[111 134 155 167 125 116 214 175 213  87  92 147 182 147 182 107  63 164 131 120 129]
[188 137 145 108 103 137  74 103  91 153 165 158 173 144 166 154 136 122 157 151 183]
[113 128 167  50 128  65  87  95  88  99 112  81  83 100 123 120 180 158 160 145  77]
[104 133 158  68 114  88  96 102  89 109 111  92  95 109 135 124 169 159 148 134  95]
[173 129 142 117 110 140 106 112 114 152 151 159 180 136 178 144 133 139 160 154 184]
[ 98 110 155  69 131  91 104 110 105  81 114  80 101 103 133 117 176 157 160 146  81]
[127 137 130 155 103 123 116 118 135 131 122 164 150 158 141 159 112 128 105  76 142]
[154 154 166 111 150 119  93 120  82 160 147 141 131 131 129 151 172 155 118 136 133]
[165  97 132 119  87 102 123 124 147 114 115 137 135 126 174 169 160 140 170 135 158]
[ 95  92  74 109  72 110 146 130 172 124 104 123 105 105 131  98 111 100 114 129 137]
[119 129  86 103  56 100 182 144 170 104  65 109 109  73 144  67 104 110 148 144 140]
[184 158 139 137 131 167  49 139  90 189 205 165 169 161 100 162 128 123 136 120 162]
[127  81 133  83  72  87 109 121 165  38 113  71  68 138 132 177 168 135 198  97  76]
[186 143 147 153 145 170  51 126  82 163 207 160 164 177 105 162 136 120 134 128 158]
[146 151 122 161 125 167 146 134 139 190 132 205 217 171 200 171 178 172 158 155 218]
[107 116 162  76 114 127  87 117  88  73 141  82 129 132 119 128 135 129 179 130  84]
[104 114 138 125 161 150 146 133 113  80 132 113 125 152 120 139 151 138 146 127  97]
[160 119 125 131 102 119  88 129 128 114 143 149 116 167 134 192 157 138 149 111 145]
[195 131 134 115 103 139  69 114  91 166 176 171 168 144 159 154 121 125 149 160 201]
[ 75 101 154 120 138 114 162 127 150  55 103  99 148 139 141 135 113 166 165 121  80]
[125  85 136 101  62  95 105 120 163  45 113  83  64 136 121 176 164 134 185 108  91]
[197 164 132 136 138 171  48 115  48 158 202 181 180 208 120 178 131 133 140 115 167]
[148 128 148 120  88 110  72  99 101  92 118 132 119 130 136 135  93 119 124  86 140]
[127 137 123  43  95  54  81 101  91 130 113  96  81  72 127 104 162 143 141 142 107]
[196 109 144  95  78 109  27 114 103 129 196 131 117 143 113 176 143 108 158 113 138]
[122  68  64 133  53  96 145 130 214 138 109 136 104 121 158 140 143 110 161 129 137]
[167 136 129 140 116 148  65 126 111 127 164 166 140 200 132 207 163 138 156 103 143]
[110 107  74  61  73  80 120 135 129  84  91  69  83  72 103  77  88 111 125 125 103]
[151 154 154 123 145 121  84 118  94 151 147 145 131 128 131 152 170 156 124 131 121]
[ 89 102 144  79 114 113 153 116 136  72  96 113 135 130 164 134 166 157 184 153 102]
[123 129 106 109 122 128 119 158 123 134 137 131 118 133 108 123 116 135 126 103 119]
[135 139  89 113 119 134 110 115 106 123 133 147 147 151 131 134 128 123 145 125 144]
[184 119 136 117 104 127  94 107 108 163 152 171 173 145 178 152 142 148 169 161 204]
[ 90 106 116 147 121 119 174 145 189 119 116 149 164 146 167 129  97 133 138 129 132]
[110 115 111  79  89  61  95  94 139 188 120 120  96  96 170 105 181 140 128 157 116]
[121  84 137 101  84 103 117 120 155  54 114  76  78 132 135 166 161 140 175 106  82]
[105 122 105  98  82  94 156 169 163  82  94 109 103  97 124  70  80 107 119 112 113]
[111 124 156  66 122  83 117 113  98  89 115  79  95 117 133 126 160 158 166 128  76]
[148 120 175 136 124 123  90 125 112 126 179 140 166 157 139 150  87 142 132 110 128]
[114 106  87  99 101  96 124 117 159 171 114 132 118 110 160 106 151 119 123 165 136]
[176 125 135 118 105 133  70 118 101 163 163 140 164 136 147 140 126 127 154 142 170]
[144 136 151 171  96 136  95  93 111  76 108 151 135 160 135 155  99 129  84  57 139]
[172 126 120 136 105 143  62 117 110 125 146 141 136 203 138 205 176 135 157 101 147]
[176 129 144 118  93 117  66 103  91 105 155 128 135 137 130 125  86 114 117  94 146]
[145 110 147  86  64  69  72 107 128 104 141  93  76 116 138 182 177 140 168 112 108]
[154 118 130 142  93 129  95 158 169 140 154 147 119 172 121 209 173 143 163  99 144]
[108  98  73  96  77 112 156 125 157 140 101 117 117  89 143  81 121  98 148 155 125]
[113 148 152 155 168 169 130 146 110 111 144 128 133 167 116 154 150 149 146 124 105]
[ 92  95  77 114  89 109 151 147 165 125 125 123 107 114 136  88 102  94 115 129 125]
[ 92 126 149 102 130 139 140 135 127  97 127 121 137 156 120 144 162 149 167 118  89]
[126 139 142 149 101 127 105 111 118 122 111 162 138 147 131 146 118 131 104  78 134]
[102 109 145  72 119 102 111 117 111  94 107  83 101 118 127 128 157 163 160 145  82]
[124 137 129 147 121 137 125 124 129 143 121 156 147 151 135 152 128 135 118  93 149]
[158 170 164 139 160 140  75 126  79 167 166 157 139 150 130 170 177 156 114 135 132]
[120 114  91 142  88 141 193 156 196 146  98 153 139 115 163  77 119  97 133 153 154]
[148 151 146 150 148 169  68 147 101 202 196 185 171 178 102 160 148 133 143 117 161]
[107  89 141  95  84 101 116 128 151  47 100  76  76 135 122 146 164 136 184 107  78]
[113 131 162 182 119 119 219 188 222  82  96 155 187 163 194 119  54 169 134 113 123]
[119 128 101  55  87  69  94 100 106 132 100  75  94  70 134  93 145 132 155 151 111]
[132  77 154 137  83  81 121 129 199  60 129 112 112 167 158 210 113 159 185  72 106]
[ 93  92 122 161 119 104 180 133 195 111 122 152 154 153 176 126  84 144 135 128 121]
[153 138 150  76  90  57  60 108 110 115 141  88  72 103 133 161 185 156 150 127 113]
[ 95 122 154  69 127  94 113 113 110  92 116  78  90 102 128 113 160 160 160 139  72]
[147 124 134 133  62  98 133  88 137 101  86 164 162 135 192 148 123 146 121 114 173]
[111 134 157 165 158 142 128 137 132 121 149 180 192 197 156 184 109 167 139 115 144]
[119 101  69  72  34  59 105 107 157  83  85  66  75  81 128 121 145 108 179 130 108]
[129 106  84  93  78 105 157 106 136 122  84 131 158  95 186 126 148 138 175 185 170]
[111  88  72 161  65 133 216 174 240 157  89 161 131 124 174  48 108  89 125 162 179]
[111 139 166 169 122 112 219 165 210  87  85 148 199 164 189 130  60 174 135 117 136]
[124  49  52 120  50  98 153 131 218 139 107 136  99 129 161 137 138  91 166 139 141]
[ 91  76  38 104  58  91 169 121 200 145  89 126 111  92 167  68 130  98 154 172 135]
[ 73  98 160 112 135 109 162 127 145  51 108  92 143 145 134 134 118 156 150 116  76]
[139 133 108 140 123 159 149 135 134 180 136 194 196 162 182 173 161 151 163 160 196]
[117 124 149  66 121  81  94  97  96 109 115  87  98 112 125 122 169 157 141 138  95]
[170 172 131 176 179 195  96 148  79 151 174 200 192 215 119 188 153 144 119 125 163]
[119 119 168  77 113 136  79 118  94  82 154 105 108 131 107 126 133 129 188 127 101]
[ 79 102 135 109 119  93 148 154 172  80 115 105 133 128 144 127  67 156 120  76  91]
[ 80 107 158 139 135 117 164 137 152  75 112 116 148 139 152 140 100 167 145 116  89]
[145 152 150  90 135 107  67 115  84 150 152 133 120 137 130 146 176 156 123 140 118]
[ 90  85  49 100  75  97 156 118 186 148  94 125 120  92 149  74 123  90 149 165 141]
[196 133 132 107  99 134  79 108  92 167 178 157 180 130 165 142 128 132 163 160 197]
[ 89  89  61 122  84 101 154 146 186 134 108 125 116 105 138  77 111 101 122 140 132]
[153 154 136 101 138 115  79 108  79 143 150 128 123 142 133 149 161 150 129 139 128]
[129 146 130 156 123 137 112 135 123 153 132 160 145 154 124 151 128 142 109  94 142]
[132  88 130  99  87  90 108 131 153  58 112  89  69 138 131 166 166 129 179 102  95]
[115 127 106 114 114 117 117 114 120 122 112 123 139 123 119 128 132 121 139 140 130]
[195 141 157 113  69 117  25  86  73 114 161 144 138 132 117 134  78  91 106  75 152]
[104 135 183 110 136  71 125 117 135 111 138 127 147 141 161 156 118 182 122 117  92]
[ 79  85 119 152 114 105 183 141 211 113 107 155 172 161 178 125  80 156 132 124 121]
[104 123 138 126 142 143 135 146 116  90 126 118 130 141 121 130 141 145 142 125  93]
[106 121  93  85  54  74 117  92 121  70  73 102  87  87 130  99 102 107 133 116 118]
[ 93  81  50  92  48  97 153 106 172 130  81 104 102  84 148  59 122  90 158 173 133]
[164 122 109  77  87 115  67 111  91 144 148 110 125 109 103 104 106 104 146 139 138]
[120 134 142 136 148 152  90 117  83 106 134 152 170 200 132 154 158 143 160 134 110]
[150 149 146 181 139 168 121 122 101 128 137 161 143 169 131 151 122 125  90  94 135]
[178 129 131 106 104 132  71 120 102 154 172 163 168 128 144 141 130 131 162 149 195]
[117  95  84 149  88 131 202 162 207 137  84 141 137 121 183  75 105  99 144 164 156]
[ 96 131 164  44 130  56  83  98  82  87 116  66  80  98 132 117 186 164 166 146  67]
[ 83  91 111 152 124 115 180 146 207 123 117 153 166 145 172 127  94 152 123 128 120]
[ 88 115 178  39 135  66  93  99  83  68 110  63  73 104 133 121 183 171 164 128  59]
[101 111 126 149 123 103 155 135 188 113 113 153 156 144 168 126  89 149 134 127 124]
[124 109 147  90 117 138  85 112  93  82 148  95 115 123 120 133 127 126 168 128  89]
[ 97  85  78 136  63  99 160 100 191 123  93 152 119 114 165 105  99  97 113 105 146]
[160 121 151  84  90  69  67 107 115 116 134  92  82 119 139 160 182 153 151 121 111]
[177 106 112 111  65 109 131 110 171 109 115 156 153 140 215 180 178 151 194 153 176]
[179 129 140 112 105 140  79 109 109 149 170 165 169 137 149 149 130 128 144 153 178]
[136 146 130 150 136 155 131 137 130 174 142 183 188 151 158 155 160 162 132 135 178]
[170 135 113  62  99 120  45 123  86 116 188 105 111 112  79 114  82  87 127 103 126]
[166 137 135 161 125 145 111 146 129 128 151 138 118 163 125 186 161 130 135 115 128]
[168 129 136 115 107 128  85 117  99 140 158 154 156 137 147 135 123 123 143 161 175]
[ 92 126 159  62 130  72 107 104  92  72  91  69  94 111 131 117 176 159 162 138  71]
[142 116 125 133  65  99 128  88 136  87  90 152 146 126 186 147 113 136 127 102 160]
[125 138 141 146 102 130 114 103 135 109 125 158 142 155 136 159 106 132  96  72 139]
[110 106  99 105  99 115 124 121 152 163 121 140 111 116 152  97 143 117 131 146 139]
[181 116 135 115  78 116  63 116 120 125 167 117 100 139 132 167 151 113 160 115 131]
[120 132 140 138 158 168 139 142 108 115 142 138 142 159 124 138 146 141 147 114 108]
[120  85 139  89  83  93 106 135 144  47 117  81  76 137 126 174 164 134 178 106  87]
[157 142 123 147 131 158 120 117 100 151 140 178 190 177 169 157 152 150 145 139 184]
[133 137 110 134  98 135 183 180 158  92  95 128 126 103 140  80  93 109 120 125 139]
[157 118 135 140  94 127 101 143 168 140 164 144 112 172 122 208 185 141 161 109 141]
[ 75  69  47 102  70  95 164 144 203 139 104 118 112  94 145  72  83  89 115 135 130]
[131  98 136 105 103 103 107 130 146  67 119  90  87 128 137 167 160 132 166 111 102]
[118 105  79 150  75 130 207 164 219 139  97 159 137 123 169  66 113 105 126 155 164]
[141 120 129 124  86 121 133 104 133 109  99 156 150 132 183 134 124 136 139 114 170]
[127 104  89  84  84  98 140 117 131 130  99 123 141  97 159 110 144 129 167 170 152]
[132 109  78  83  57  98 158  94 134 124  78 126 140  79 176  92 149 123 172 176 155]
[156 165 139 180 131 173 183 185 158 132 116 165 161 155 144 111 131 127 107 129 158]
[143 121 127 136  95 113 129  90 135 100 101 147 144 120 166 131 118 135 127 110 152]
[168 137 143 161 123 147  98 140 134 137 155 155 131 166 119 184 182 133 138 109 141]
[137 115  89 155  64 133 234 207 236 131  77 166 156 112 186  49 101  94 128 164 171]
[126 137 111 124  81 125 175 185 163  92  92 119 118 106 145  72  89 112 112 121 135]
[102 117 156  60 138  82 118 109 101  82 108  72  96 114 132 121 173 164 165 140  83]
[ 85 104 121 140 117 121 165 127 190 126 111 146 162 143 165 137  90 145 127 131 133]
[120  87 133  96  78  93 101 126 158  57 110  79  87 124 122 174 156 138 183 111  88]
[134 134 121 122  90 121 183 188 166  91  85 120 120 107 152  78  92 113 121 124 140]
[121  79  88 136  70 115 146 120 192 138 111 132 100 138 154 122 142 100 164 136 134]
[154 100 142 120  44  82  93  95 142  52  90 112  84 129 146 162 120 109 113  65 118]
[147 151 127 133 133 158  96 143 102 184 181 166 158 164 114 145 135 131 136 118 162]
[ 90 116 163  59 127  87 120 108  98  70 117  73  98 113 139 118 174 162 169 142  72]
[205 150 142 125 132 171  18 129  46 174 226 167 171 180 113 168 120 112 144 121 169]
[153 156 164  99 153 122  88 122  79 163 145 127 128 133 130 145 168 152 120 139 124]
[ 78  88  92 109  99 120 166 125 188 106  93 111 104 123 160 107 139 115 163 142 116]
[ 87 105 116  99 114  79 131 146 159  69 124 103 125 112 125 124  70 132 113  83  95]
[ 61 106 161 125 145  97 175 125 164  48 104 100 145 160 151 145  96 177 156 112  66]
[124 144 161 147 165 177 136 145 100  96 132 137 149 173 127 145 165 145 154 129  98]
[111  94  99 135  60  96 133  86 180  92  83 142 119 123 162 105  85  99  98 106 128]

[ 61 106 161 125 145  97 175 125 164  48 104 100 145 160 151 145  96 177 156 112  66] -> 0 1
[118 105  79 150  75 130 207 164 219 139  97 159 137 123 169  66 113 105 126 155 164] -> 2 3
[153 154 136 101 138 115  79 108  79 143 150 128 123 142 133 149 161 150 129 139 128] -> 4 5
[144 136 151 171  96 136  95  93 111  76 108 151 135 160 135 155  99 129  84  57 139] -> 6 7
[120  85 139  89  83  93 106 135 144  47 117  81  76 137 126 174 164 134 178 106  87] -> 8 1
[119 119 168  77 113 136  79 118  94  82 154 105 108 131 107 126 133 129 188 127 101] -> 1 9
[151 154 154 123 145 121  84 118  94 151 147 145 131 128 131 152 170 156 124 131 121] -> 4 7
[ 96 131 164  44 130  56  83  98  82  87 116  66  80  98 132 117 186 164 166 146  67] -> 4 1
[148 128 148 120  88 110  72  99 101  92 118 132 119 130 136 135  93 119 124  86 140] -> 6 9
[104 123 138 126 142 143 135 146 116  90 126 118 130 141 121 130 141 145 142 125  93] -> 1 7
[184 158 139 137 131 167  49 139  90 189 205 165 169 161 100 162 128 123 136 120 162] -> 9 10
[125  85 136 101  62  95 105 120 163  45 113  83  64 136 121 176 164 134 185 108  91] -> 8 1
[176 125 135 118 105 133  70 118 101 163 163 140 164 136 147 140 126 127 154 142 170] -> 9 11
[119 128 101  55  87  69  94 100 106 132 100  75  94  70 134  93 145 132 155 151 111] -> 12 4
[120 114  91 142  88 141 193 156 196 146  98 153 139 115 163  77 119  97 133 153 154] -> 2 3
[123 129 106 109 122 128 119 158 123 134 137 131 118 133 108 123 116 135 126 103 119] -> 13 10
[ 90 106 116 147 121 119 174 145 189 119 116 149 164 146 167 129  97 133 138 129 132] -> 0 2
[188 137 145 108 103 137  74 103  91 153 165 158 173 144 166 154 136 122 157 151 183] -> 9 11
[ 98 110 155  69 131  91 104 110 105  81 114  80 101 103 133 117 176 157 160 146  81] -> 1 4
[ 83  91 111 152 124 115 180 146 207 123 117 153 166 145 172 127  94 152 123 128 120] -> 0 2
[157 118 135 140  94 127 101 143 168 140 164 144 112 172 122 208 185 141 161 109 141] -> 8 10
[ 89 102 144  79 114 113 153 116 136  72  96 113 135 130 164 134 166 157 184 153 102] -> 1 11
[132  77 154 137  83  81 121 129 199  60 129 112 112 167 158 210 113 159 185  72 106] -> 8 0
[156 165 139 180 131 173 183 185 158 132 116 165 161 155 144 111 131 127 107 129 158] -> 3 7
[111 124 156  66 122  83 117 113  98  89 115  79  95 117 133 126 160 158 166 128  76] -> 1 4
[120 134 142 136 148 152  90 117  83 106 134 152 170 200 132 154 158 143 160 134 110] -> 5 1
[110 107  74  61  73  80 120 135 129  84  91  69  83  72 103  77  88 111 125 125 103] -> 13 12
[ 73  98 160 112 135 109 162 127 145  51 108  92 143 145 134 134 118 156 150 116  76] -> 1 0
[ 80 107 158 139 135 117 164 137 152  75 112 116 148 139 152 140 100 167 145 116  89] -> 0 1
[131  98 136 105 103 103 107 130 146  67 119  90  87 128 137 167 160 132 166 111 102] -> 8 1
[157 142 123 147 131 158 120 117 100 151 140 178 190 177 169 157 152 150 145 139 184] -> 5 11
[148 151 146 150 148 169  68 147 101 202 196 185 171 178 102 160 148 133 143 117 161] -> 10 9
[137 115  89 155  64 133 234 207 236 131  77 166 156 112 186  49 101  94 128 164 171] -> 3 2
[160 119 125 131 102 119  88 129 128 114 143 149 116 167 134 192 157 138 149 111 145] -> 8 5
[153 138 150  76  90  57  60 108 110 115 141  88  72 103 133 161 185 156 150 127 113] -> 4 8
[111  88  72 161  65 133 216 174 240 157  89 161 131 124 174  48 108  89 125 162 179] -> 2 3
[111 134 155 167 125 116 214 175 213  87  92 147 182 147 182 107  63 164 131 120 129] -> 0 3
[179 129 140 112 105 140  79 109 109 149 170 165 169 137 149 149 130 128 144 153 178] -> 9 11
[126 137 111 124  81 125 175 185 163  92  92 119 118 106 145  72  89 112 112 121 135] -> 3 13
[110 115 111  79  89  61  95  94 139 188 120 120  96  96 170 105 181 140 128 157 116] -> 4 2
[127 104  89  84  84  98 140 117 131 130  99 123 141  97 159 110 144 129 167 170 152] -> 12 11
[196 109 144  95  78 109  27 114 103 129 196 131 117 143 113 176 143 108 158 113 138] -> 9 8
[153 156 164  99 153 122  88 122  79 163 145 127 128 133 130 145 168 152 120 139 124] -> 4 7
[184 119 136 117 104 127  94 107 108 163 152 171 173 145 178 152 142 148 169 161 204] -> 11 9
[142 116 125 133  65  99 128  88 136  87  90 152 146 126 186 147 113 136 127 102 160] -> 6 11
[150 149 146 181 139 168 121 122 101 128 137 161 143 169 131 151 122 125  90  94 135] -> 7 6
[168 137 143 161 123 147  98 140 134 137 155 155 131 166 119 184 182 133 138 109 141] -> 7 8
[ 75 101 154 120 138 114 162 127 150  55 103  99 148 139 141 135 113 166 165 121  80] -> 1 0
[ 87 105 116  99 114  79 131 146 159  69 124 103 125 112 125 124  70 132 113  83  95] -> 13 0
[129 106  84  93  78 105 157 106 136 122  84 131 158  95 186 126 148 138 175 185 170] -> 11 12
[122  68  64 133  53  96 145 130 214 138 109 136 104 121 158 140 143 110 161 129 137] -> 2 8
[160 121 151  84  90  69  67 107 115 116 134  92  82 119 139 160 182 153 151 121 111] -> 4 8
[197 164 132 136 138 171  48 115  48 158 202 181 180 208 120 178 131 133 140 115 167] -> 5 9
[170 172 131 176 179 195  96 148  79 151 174 200 192 215 119 188 153 144 119 125 163] -> 5 7
[ 95 122 154  69 127  94 113 113 110  92 116  78  90 102 128 113 160 160 160 139  72] -> 1 4
[154 100 142 120  44  82  93  95 142  52  90 112  84 129 146 162 120 109 113  65 118] -> 6 8
[124 144 161 147 165 177 136 145 100  96 132 137 149 173 127 145 165 145 154 129  98] -> 7 1
[121  79  88 136  70 115 146 120 192 138 111 132 100 138 154 122 142 100 164 136 134] -> 2 8
[195 141 157 113  69 117  25  86  73 114 161 144 138 132 117 134  78  91 106  75 152] -> 9 6
[105 122 105  98  82  94 156 169 163  82  94 109 103  97 124  70  80 107 119 112 113] -> 13 3
[145 152 150  90 135 107  67 115  84 150 152 133 120 137 130 146 176 156 123 140 118] -> 4 5
[124 137 129 147 121 137 125 124 129 143 121 156 147 151 135 152 128 135 118  93 149] -> 10 6
[186 143 147 153 145 170  51 126  82 163 207 160 164 177 105 162 136 120 134 128 158] -> 9 7
[132 109  78  83  57  98 158  94 134 124  78 126 140  79 176  92 149 123 172 176 155] -> 12 11
[176 129 144 118  93 117  66 103  91 105 155 128 135 137 130 125  86 114 117  94 146] -> 9 6
[102 109 145  72 119 102 111 117 111  94 107  83 101 118 127 128 157 163 160 145  82] -> 1 4
[170 135 113  62  99 120  45 123  86 116 188 105 111 112  79 114  82  87 127 103 126] -> 9 13
[ 79  85 119 152 114 105 183 141 211 113 107 155 172 161 178 125  80 156 132 124 121] -> 0 2
[ 78  88  92 109  99 120 166 125 188 106  93 111 104 123 160 107 139 115 163 142 116] -> 2 1
[129 146 130 156 123 137 112 135 123 153 132 160 145 154 124 151 128 142 109  94 142] -> 10 6
[115 127 106 114 114 117 117 114 120 122 112 123 139 123 119 128 132 121 139 140 130] -> 12 5
[136 146 130 150 136 155 131 137 130 174 142 183 188 151 158 155 160 162 132 135 178] -> 10 11
[114 106  87  99 101  96 124 117 159 171 114 132 118 110 160 106 151 119 123 165 136] -> 2 4
[121  84 137 101  84 103 117 120 155  54 114  76  78 132 135 166 161 140 175 106  82] -> 8 1
[166 137 135 161 125 145 111 146 129 128 151 138 118 163 125 186 161 130 135 115 128] -> 7 8
[132  88 130  99  87  90 108 131 153  58 112  89  69 138 131 166 166 129 179 102  95] -> 8 1
[ 92 126 159  62 130  72 107 104  92  72  91  69  94 111 131 117 176 159 162 138  71] -> 1 4
[165  97 132 119  87 102 123 124 147 114 115 137 135 126 174 169 160 140 170 135 158] -> 11 8
[111 134 157 165 158 142 128 137 132 121 149 180 192 197 156 184 109 167 139 115 144] -> 5 0
[168 129 136 115 107 128  85 117  99 140 158 154 156 137 147 135 123 123 143 161 175] -> 9 11
[ 92  95  77 114  89 109 151 147 165 125 125 123 107 114 136  88 102  94 115 129 125] -> 2 13
[158 170 164 139 160 140  75 126  79 167 166 157 139 150 130 170 177 156 114 135 132] -> 7 4
[147 151 127 133 133 158  96 143 102 184 181 166 158 164 114 145 135 131 136 118 162] -> 10 9
[120 132 140 138 158 168 139 142 108 115 142 138 142 159 124 138 146 141 147 114 108] -> 7 1
[173 129 142 117 110 140 106 112 114 152 151 159 180 136 178 144 133 139 160 154 184] -> 11 9
[154 118 130 142  93 129  95 158 169 140 154 147 119 172 121 209 173 143 163  99 144] -> 8 10
[ 88 115 178  39 135  66  93  99  83  68 110  63  73 104 133 121 183 171 164 128  59] -> 1 4
[195 131 134 115 103 139  69 114  91 166 176 171 168 144 159 154 121 125 149 160 201] -> 9 11
[ 90  85  49 100  75  97 156 118 186 148  94 125 120  92 149  74 123  90 149 165 141] -> 2 12
[110 106  99 105  99 115 124 121 152 163 121 140 111 116 152  97 143 117 131 146 139] -> 2 4
[108  98  73  96  77 112 156 125 157 140 101 117 117  89 143  81 121  98 148 155 125] -> 12 2
[124  49  52 120  50  98 153 131 218 139 107 136  99 129 161 137 138  91 166 139 141] -> 2 8
[139 133 108 140 123 159 149 135 134 180 136 194 196 162 182 173 161 151 163 160 196] -> 11 10
[141 120 129 124  86 121 133 104 133 109  99 156 150 132 183 134 124 136 139 114 170] -> 11 6
[ 92 126 149 102 130 139 140 135 127  97 127 121 137 156 120 144 162 149 167 118  89] -> 1 10
[ 95  92  74 109  72 110 146 130 172 124 104 123 105 105 131  98 111 100 114 129 137] -> 2 13
[164 122 109  77  87 115  67 111  91 144 148 110 125 109 103 104 106 104 146 139 138] -> 9 12
[127 137 123  43  95  54  81 101  91 130 113  96  81  72 127 104 162 143 141 142 107] -> 4 12
[125 138 141 146 102 130 114 103 135 109 125 158 142 155 136 159 106 132  96  72 139] -> 6 10
[104 133 158  68 114  88  96 102  89 109 111  92  95 109 135 124 169 159 148 134  95] -> 4 1
[101 111 126 149 123 103 155 135 188 113 113 153 156 144 168 126  89 149 134 127 124] -> 0 2
[135 139  89 113 119 134 110 115 106 123 133 147 147 151 131 134 128 123 145 125 144] -> 5 12
[117  95  84 149  88 131 202 162 207 137  84 141 137 121 183  75 105  99 144 164 156] -> 2 3
[111 139 166 169 122 112 219 165 210  87  85 148 199 164 189 130  60 174 135 117 136] -> 0 3
[181 116 135 115  78 116  63 116 120 125 167 117 100 139 132 167 151 113 160 115 131] -> 8 9
[154 154 166 111 150 119  93 120  82 160 147 141 131 131 129 151 172 155 118 136 133] -> 4 7
[ 89  89  61 122  84 101 154 146 186 134 108 125 116 105 138  77 111 101 122 140 132] -> 2 13
[172 126 120 136 105 143  62 117 110 125 146 141 136 203 138 205 176 135 157 101 147] -> 5 8
[ 91  76  38 104  58  91 169 121 200 145  89 126 111  92 167  68 130  98 154 172 135] -> 2 12
[104 114 138 125 161 150 146 133 113  80 132 113 125 152 120 139 151 138 146 127  97] -> 1 7
[111  94  99 135  60  96 133  86 180  92  83 142 119 123 162 105  85  99  98 106 128] -> 6 2
[147 124 134 133  62  98 133  88 137 101  86 164 162 135 192 148 123 146 121 114 173] -> 11 6
[126 139 142 149 101 127 105 111 118 122 111 162 138 147 131 146 118 131 104  78 134] -> 6 10
[107  89 141  95  84 101 116 128 151  47 100  76  76 135 122 146 164 136 184 107  78] -> 1 8
[145 110 147  86  64  69  72 107 128 104 141  93  76 116 138 182 177 140 168 112 108] -> 8 4
[ 93  92 122 161 119 104 180 133 195 111 122 152 154 153 176 126  84 144 135 128 121] -> 0 2
[113 148 152 155 168 169 130 146 110 111 144 128 133 167 116 154 150 149 146 124 105] -> 7 1
[113 128 167  50 128  65  87  95  88  99 112  81  83 100 123 120 180 158 160 145  77] -> 4 1
[167 136 129 140 116 148  65 126 111 127 164 166 140 200 132 207 163 138 156 103 143] -> 5 8
[134 134 121 122  90 121 183 188 166  91  85 120 120 107 152  78  92 113 121 124 140] -> 3 13
[119 101  69  72  34  59 105 107 157  83  85  66  75  81 128 121 145 108 179 130 108] -> 12 8
[ 75  69  47 102  70  95 164 144 203 139 104 118 112  94 145  72  83  89 115 135 130] -> 2 13
[119 129  86 103  56 100 182 144 170 104  65 109 109  73 144  67 104 110 148 144 140] -> 12 3
[127  81 133  83  72  87 109 121 165  38 113  71  68 138 132 177 168 135 198  97  76] -> 8 1
[ 90 116 163  59 127  87 120 108  98  70 117  73  98 113 139 118 174 162 169 142  72] -> 1 4
[196 133 132 107  99 134  79 108  92 167 178 157 180 130 165 142 128 132 163 160 197] -> 9 11
[148 120 175 136 124 123  90 125 112 126 179 140 166 157 139 150  87 142 132 110 128] -> 9 0
[177 106 112 111  65 109 131 110 171 109 115 156 153 140 215 180 178 151 194 153 176] -> 11 8
[205 150 142 125 132 171  18 129  46 174 226 167 171 180 113 168 120 112 144 121 169] -> 9 5
[106 121  93  85  54  74 117  92 121  70  73 102  87  87 130  99 102 107 133 116 118] -> 12 6
[113 131 162 182 119 119 219 188 222  82  96 155 187 163 194 119  54 169 134 113 123] -> 0 3
[104 135 183 110 136  71 125 117 135 111 138 127 147 141 161 156 118 182 122 117  92] -> 0 4
[ 79 102 135 109 119  93 148 154 172  80 115 105 133 128 144 127  67 156 120  76  91] -> 0 13
[ 85 104 121 140 117 121 165 127 190 126 111 146 162 143 165 137  90 145 127 131 133] -> 0 2
[102 117 156  60 138  82 118 109 101  82 108  72  96 114 132 121 173 164 165 140  83] -> 1 4
[120  87 133  96  78  93 101 126 158  57 110  79  87 124 122 174 156 138 183 111  88] -> 8 1
[127 137 130 155 103 123 116 118 135 131 122 164 150 158 141 159 112 128 105  76 142] -> 6 10
[178 129 131 106 104 132  71 120 102 154 172 163 168 128 144 141 130 131 162 149 195] -> 9 11
[ 93  81  50  92  48  97 153 106 172 130  81 104 102  84 148  59 122  90 158 173 133] -> 12 2
[117 124 149  66 121  81  94  97  96 109 115  87  98 112 125 122 169 157 141 138  95] -> 4 1
[124 109 147  90 117 138  85 112  93  82 148  95 115 123 120 133 127 126 168 128  89] -> 1 9
[146 151 122 161 125 167 146 134 139 190 132 205 217 171 200 171 178 172 158 155 218] -> 11 10
[133 137 110 134  98 135 183 180 158  92  95 128 126 103 140  80  93 109 120 125 139] -> 3 13
[107 116 162  76 114 127  87 117  88  73 141  82 129 132 119 128 135 129 179 130  84] -> 1 9
[143 121 127 136  95 113 129  90 135 100 101 147 144 120 166 131 118 135 127 110 152] -> 6 11
[ 97  85  78 136  63  99 160 100 191 123  93 152 119 114 165 105  99  97 113 105 146] -> 2 6
